In the data rows, zero lies at 4.5, halfway between 4 and 5.
Some points:
[6 5 5 6 0 5 4 9 4 4 7 5 5 5 5 2 5 5 5 6 6 3 7 5 8 5 6 2 6 3 5 6]
[7 8 4 4 5 3 5 3 4 7 3 5 3 8 4 5 7 4 3 4 7 9 5 0 4 6 6 3 2 3 5 4]
[4 3 3 8 1 5 6 3 4 5 6 3 5 2 5 5 3 6 3 7 2 4 4 3 3 6 4 3 2 4 3 6]
[5 3 9 5 8 3 8 2 5 5 4 6 4 3 5 4 4 8 8 2 2 3 6 7 2 5 3 5 3 3 4 6]
[4 5 5 4 4 1 3 3 6 3 8 8 3 2 5 5 6 4 7 5 5 5 6 3 7 6 2 2 5 5 6 5]
[3 6 1 4 7 3 4 6 3 5 3 5 4 7 2 5 3 6 4 5 2 7 7 6 6 1 3 4 3 2 4 6]
[4 4 8 2 4 3 2 7 6 5 1 4 7 7 3 0 6 7 5 4 5 4 3 6 5 4 2 3 3 4 7 5]
[5 6 5 7 4 5 4 2 4 5 4 2 4 6 2 4 5 6 7 7 6 6 5 4 3 6 6 5 5 4 4 4]
[7 5 6 6 5 1 6 4 4 6 2 6 6 5 4 6 1 2 6 5 4 5 4 6 4 3 6 5 5 6 4 7]
[1 6 7 6 6 7 4 6 5 5 3 5 3 3 8 5 6 3 1 6 5 3 4 7 1 6 5 5 4 2 2 4]
[2 5 3 6 6 3 6 2 5 6 6 4 5 8 3 4 4 5 5 6 5 7 4 3 4 3 6 2 4 5 3 8]
[5 4 7 7 3 3 4 4 4 5 5 5 4 2 2 4 1 1 3 6 5 4 6 5 3 4 5 4 8 4 5 5]
[7 3 4 3 4 5 1 3 5 7 7 3 3 4 4 4 2 7 2 5 5 4 5 5 2 2 2 4 3 5 5 5]
[6 3 5 3 7 8 1 3 7 2 5 5 3 2 2 3 5 5 4 6 4 5 4 7 8 6 5 4 8 3 4 6]
[6 4 4 5 8 7 5 3 3 3 7 8 6 5 5 4 4 3 4 4 7 4 5 2 5 5 5 4 1 9 5 4]
[6 5 2 2 5 3 5 6 1 5 3 5 2 3 8 4 7 2 3 3 4 6 4 4 2 4 4 4 3 4 8 5]
[5 2 6 2 3 4 4 4 7 4 6 3 3 7 5 6 2 4 5 5 6 4 5 4 8 4 2 8 3 2 4 6]
[6 2 8 6 5 5 5 6 4 4 6 1 6 3 0 4 5 3 1 4 3 4 4 6 5 3 5 1 1 3 6 0]
[1 7 5 7 5 6 6 6 4 2 4 6 5 5 3 5 3 5 3 5 7 1 2 4 7 1 7 7 3 4 7 3]
[5 3 2 5 2 4 7 5 3 4 5 6 1 6 3 5 5 4 0 4 3 4 3 8 3 6 4 4 5 3 2 2]
[2 0 6 4 7 7 3 4 2 5 4 3 6 4 3 6 6 3 5 1 5 2 5 4 3 4 6 2 3 6 5 5]
[5 5 4 1 3 5 6 5 7 7 5 7 5 3 3 1 4 1 3 3 4 4 3 2 4 6 6 4 4 4 0 6]
[4 3 2 2 5 5 3 2 5 5 4 4 3 4 2 6 5 5 4 4 3 5 3 3 6 3 6 4 4 6 6 3]
[6 5 5 5 4 4 5 5 3 4 1 4 5 4 5 6 3 4 3 5 5 6 1 4 5 3 3 5 4 5 5 6]
[3 3 4 6 6 4 2 3 6 7 8 3 7 6 8 5 3 1 4 4 6 6 2 5 7 2 3 5 3 2 2 4]
[6 9 3 6 7 2 5 2 1 2 5 1 5 7 6 3 4 5 6 5 4 3 3 2 6 4 5 5 7 3 3 4]
[5 5 5 4 7 2 4 4 4 1 5 6 5 3 4 4 4 4 4 7 6 4 4 4 3 5 4 4 2 3 6 4]
[5 6 6 4 7 4 6 4 7 2 5 6 5 5 3 5 1 2 7 5 1 3 3 5 4 5 5 7 4 6 8 4]
[2 5 8 6 5 8 2 5 5 6 3 5 3 4 6 4 3 2 5 6 2 2 7 4 5 8 4 2 5 5 2 3]
[2 4 4 3 2 5 7 3 6 2 3 5 4 2 4 5 3 8 7 4 6 4 6 4 5 4 5 3 0 5 5 4]
[3 5 7 4 4 5 4 2 2 8 4 3 4 4 5 5 4 3 4 2 7 3 4 3 3 4 3 7 6 3 5 6]
[3 6 5 4 4 5 6 8 3 7 6 5 3 5 5 7 5 3 7 6 4 3 5 3 4 5 5 6 5 5 8 5]
[6 5 5 2 5 6 5 4 5 3 6 1 5 3 5 6 4 7 5 4 5 6 3 0 4 7 7 5 6 4 5 0]
[4 6 4 5 7 4 6 5 1 7 7 7 7 3 3 3 6 8 1 3 5 2 7 4 5 5 5 6 4 7 4 5]
[2 6 3 5 3 4 6 2 3 4 5 5 6 6 5 4 4 6 5 6 6 4 6 6 3 5 2 3 2 5 5 4]
[6 6 4 5 6 5 3 5 6 2 2 3 4 6 7 6 7 3 4 7 1 2 3 4 3 6 6 3 4 2 1 6]
[6 6 5 4 4 6 4 5 2 5 5 4 4 5 5 4 2 5 5 7 6 3 2 4 3 7 5 7 2 6 5 2]
[3 2 0 5 8 4 7 5 2 3 4 8 6 3 3 7 5 5 5 7 8 3 5 7 7 5 5 5 6 3 3 3]
[4 5 5 5 6 6 5 8 5 3 5 1 2 5 4 4 4 5 6 2 7 7 6 4 2 7 6 5 4 4 3 7]
[4 8 4 5 4 5 6 5 5 5 4 6 7 4 3 7 4 5 6 4 4 4 2 7 4 4 3 5 4 1 4 3]
[5 6 5 5 4 6 5 3 5 5 4 4 4 3 4 6 3 4 2 4 5 5 1 7 4 6 5 6 7 5 6 6]
[3 3 6 3 8 3 4 6 3 6 5 5 7 6 4 4 6 4 4 9 6 5 4 7 4 5 3 4 5 8 4 5]
[4 3 1 5 4 4 9 3 5 5 2 3 6 2 6 3 4 5 6 5 5 6 3 5 5 4 4 7 7 6 4 4]
[3 5 5 3 3 9 4 4 5 4 7 6 4 5 6 4 5 7 4 3 6 2 6 4 4 3 5 2 5 6 4 6]
[3 2 5 3 4 5 4 6 6 5 5 6 9 9 3 5 6 6 3 5 3 7 4 3 6 6 3 3 8 4 4 0]
[4 6 5 2 3 5 4 3 2 4 5 4 4 3 3 4 6 3 7 9 6 5 4 4 4 4 5 2 6 3 5 7]
[6 0 5 2 4 6 7 7 5 6 3 4 4 7 6 5 6 5 5 4 4 4 5 5 3 3 6 3 3 6 3 3]
[3 3 6 6 4 1 2 2 6 4 1 7 5 4 7 6 7 9 2 6 3 3 4 2 2 5 4 5 5 4 4 6]
[4 4 3 4 5 5 5 5 4 5 1 3 4 2 5 4 3 3 2 6 0 5 8 4 8 8 5 6 4 5 5 6]
[2 5 4 4 6 4 6 7 5 5 4 2 4 4 6 3 3 3 8 3 6 8 5 2 4 3 5 5 4 2 3 1]
[7 4 4 4 6 4 4 7 7 3 7 4 6 0 3 4 8 3 7 5 5 1 2 4 4 5 2 5 5 7 1 6]
[2 8 3 3 4 4 4 5 5 4 6 6 1 5 4 4 3 5 3 1 5 3 6 4 3 4 4 3 4 5 5 5]
[6 2 2 5 5 4 4 5 6 7 6 6 2 5 6 3 4 4 6 4 4 6 2 4 4 6 6 5 4 4 6 5]
[4 7 7 3 3 4 5 4 4 2 5 1 2 5 3 5 4 7 5 7 5 3 3 3 3 5 2 5 7 2 5 3]
[6 3 3 2 4 4 6 3 6 3 5 5 5 6 3 5 8 2 2 6 4 4 2 3 4 4 2 5 4 6 4 4]
[5 3 5 5 5 5 8 3 4 4 5 3 5 8 7 4 3 4 3 3 6 1 7 7 7 6 2 5 6 4 5 4]
[7 4 5 5 4 3 4 8 4 5 0 5 5 6 7 6 4 5 7 5 7 5 4 7 7 5 5 3 6 7 3 5]
[4 5 8 5 5 4 4 7 5 4 5 8 2 6 9 3 6 5 4 7 2 4 2 5 5 3 6 3 5 5 4 5]
[6 5 5 4 4 6 3 4 5 7 5 2 6 4 4 4 4 5 4 4 6 4 4 7 4 5 6 6 4 5 9 6]
[6 7 6 5 6 5 6 4 6 9 5 4 6 4 3 7 8 7 8 2 4 4 4 6 5 4 7 5 5 2 6 5]
[7 6 5 5 5 6 4 4 4 2 5 3 2 6 7 5 5 4 3 2 4 9 4 5 5 4 3 4 6 7 7 2]
[6 4 5 5 6 7 5 8 7 4 4 7 7 5 4 3 4 4 7 6 5 6 5 5 1 1 3 6 6 4 5 7]
[3 6 6 1 6 5 3 6 3 3 1 5 5 4 3 3 3 2 4 7 7 6 5 5 4 3 5 6 2 4 4 5]
[4 3 5 2 8 5 5 5 2 5 5 4 4 7 5 5 4 5 5 5 4 3 7 3 1 5 4 4 5 4 4 3]
[3 2 3 6 8 4 2 5 4 3 4 4 3 3 6 8 5 4 3 4 4 5 8 3 4 5 3 4 6 3 6 7]
[3 6 5 4 4 3 5 5 5 2 5 4 6 4 5 3 5 4 3 1 4 3 4 6 5 7 2 4 4 2 6 4]
[6 5 3 4 2 5 2 7 1 6 7 7 2 4 4 5 3 6 4 3 5 5 2 2 5 3 6 5 7 3 5 5]
[7 2 4 5 2 5 5 7 4 4 9 6 6 3 6 6 4 5 5 7 7 4 7 7 4 4 4 3 2 3 5 6]
[5 6 4 7 4 6 8 4 7 5 6 8 7 9 4 5 3 3 6 6 4 7 5 3 4 5 5 6 4 8 4 6]
[2 2 5 6 5 6 5 5 6 6 6 7 2 6 5 6 5 5 4 5 5 7 3 6 6 6 5 2 6 4 6 3]
[7 7 1 3 6 5 4 3 5 4 3 3 4 3 6 5 3 3 5 4 3 3 5 7 4 3 4 4 6 6 5 6]
[7 5 6 5 5 3 3 2 5 8 5 4 3 4 5 6 4 7 4 5 6 5 3 4 9 6 5 6 4 3 3 4]
[5 4 3 6 4 6 3 7 4 6 5 3 5 6 4 3 2 6 4 5 4 4 3 1 3 3 4 4 5 5 6 4]
[4 8 4 5 5 5 6 4 5 6 4 5 4 3 3 3 3 7 6 4 5 4 5 6 4 6 3 5 6 9 1 2]
[4 6 2 4 1 3 4 3 6 6 4 5 4 3 5 3 7 2 5 2 6 4 5 7 2 6 7 6 8 6 8 3]
[6 4 7 6 5 6 2 4 3 4 4 5 7 5 4 5 6 4 3 5 4 6 6 2 2 2 5 6 4 3 3 5]
[2 4 4 4 4 2 3 4 3 4 6 2 3 6 4 5 6 5 6 3 3 6 4 8 4 5 5 5 3 7 4 9]
[4 5 4 5 4 4 5 7 5 5 3 4 7 6 3 1 5 3 5 1 4 4 5 6 4 7 5 2 6 2 5 3]
[6 4 2 5 5 3 5 5 5 5 5 5 1 3 5 2 5 4 8 6 4 3 4 4 5 3 1 6 3 4 6 2]
[4 4 6 6 2 5 6 2 0 2 2 3 3 2 3 2 4 4 7 3 3 2 5 4 6 4 6 2 5 5 3 6]
[4 7 5 6 4 3 5 5 7 4 4 3 4 0 5 4 7 4 3 3 3 4 9 3 7 4 6 5 4 5 4 3]
[5 3 5 7 0 4 3 5 3 3 3 4 6 5 5 7 5 1 4 3 6 5 5 6 4 4 5 4 3 6 4 2]
[4 4 3 6 2 2 4 7 0 8 5 2 2 4 1 4 7 3 5 3 2 3 6 3 8 4 4 8 3 6 5 4]
[5 4 3 5 4 4 1 2 7 5 3 5 5 6 4 1 3 3 3 3 8 4 4 5 5 7 1 6 2 3 2 5]
[4 5 3 3 4 2 5 6 7 3 3 2 6 4 3 6 2 5 4 4 7 0 6 2 4 4 6 4 7 6 5 5]
[2 6 5 4 2 3 1 3 5 3 6 7 5 5 5 6 8 5 4 7 3 3 5 4 2 4 9 7 3 5 1 2]
[4 3 8 4 2 4 7 4 4 2 5 5 4 1 4 7 7 4 4 3 5 6 7 4 6 3 0 9 6 5 3 5]
[2 5 3 8 5 6 5 5 4 4 4 3 6 2 9 2 6 6 2 6 1 6 3 3 6 2 3 2 3 5 5 6]
[4 3 2 5 1 5 4 5 3 4 3 5 7 6 6 6 3 4 7 1 4 4 3 2 5 6 5 5 2 5 6 4]
[4 3 4 5 4 3 5 5 4 2 4 3 5 3 4 5 1 4 3 2 0 4 5 2 2 4 6 4 7 4 6 6]
These points spread out most along one direction. Take the direction at right angles to it along which they spread out most. Go by this last direction. Where along it does each point below lie, from 0 to 99? 50 is the average, and the first point above lies past it. One standard deviation of the points above along it is 16.
[6 5 5 3 5 7 3 5 3 4 5 9 7 6 6 5 3 6 7 4 1 8 5 8 6 3 4 4 5 3 5 3] 44
[6 2 3 2 4 7 9 3 7 6 5 3 4 7 6 5 6 5 5 6 5 5 7 3 5 3 5 3 4 2 7 8] 38
[5 3 4 6 4 3 7 3 7 7 2 5 4 3 7 3 5 4 5 5 6 5 6 3 5 1 5 3 5 4 4 3] 48
[3 8 4 3 5 6 3 3 6 7 4 4 7 2 5 9 5 2 5 6 3 7 3 5 6 6 3 3 4 4 9 6] 43
[4 6 5 6 5 2 3 4 5 1 7 0 7 5 6 5 4 5 5 3 4 6 6 5 3 5 4 6 5 6 5 4] 47
[2 3 5 6 5 7 5 4 8 2 3 6 1 6 1 2 6 3 3 4 4 5 3 4 6 5 4 8 7 5 6 6] 55
[3 3 6 3 7 3 5 3 5 3 5 4 6 3 2 6 1 4 4 3 4 4 6 6 5 4 5 4 7 5 3 1] 60
[3 2 8 2 5 1 6 3 5 4 7 2 4 3 8 3 4 5 2 4 5 6 3 5 8 3 8 6 5 4 6 7] 54
[7 4 2 6 5 6 3 4 7 5 2 4 2 7 7 6 7 4 4 4 3 3 5 5 3 2 7 4 2 6 0 3] 58
[2 4 5 1 3 3 5 7 5 7 4 3 6 6 3 6 2 6 6 5 2 5 5 4 5 5 4 3 6 7 3 4] 41
[7 0 2 8 4 3 2 2 5 5 3 5 3 3 3 4 4 5 6 4 6 5 2 4 4 5 3 5 3 4 4 3] 40
[6 6 4 3 7 4 5 7 3 3 4 5 5 5 5 7 4 6 3 3 5 5 1 4 5 5 4 4 4 6 4 6] 40
[6 5 4 4 5 3 4 6 3 3 6 4 4 5 4 4 4 7 5 6 6 9 6 7 5 8 8 7 3 3 3 3] 35
[5 4 4 3 4 9 5 1 2 7 4 6 8 4 5 1 5 5 5 6 4 7 4 8 4 3 6 8 5 3 5 5] 39
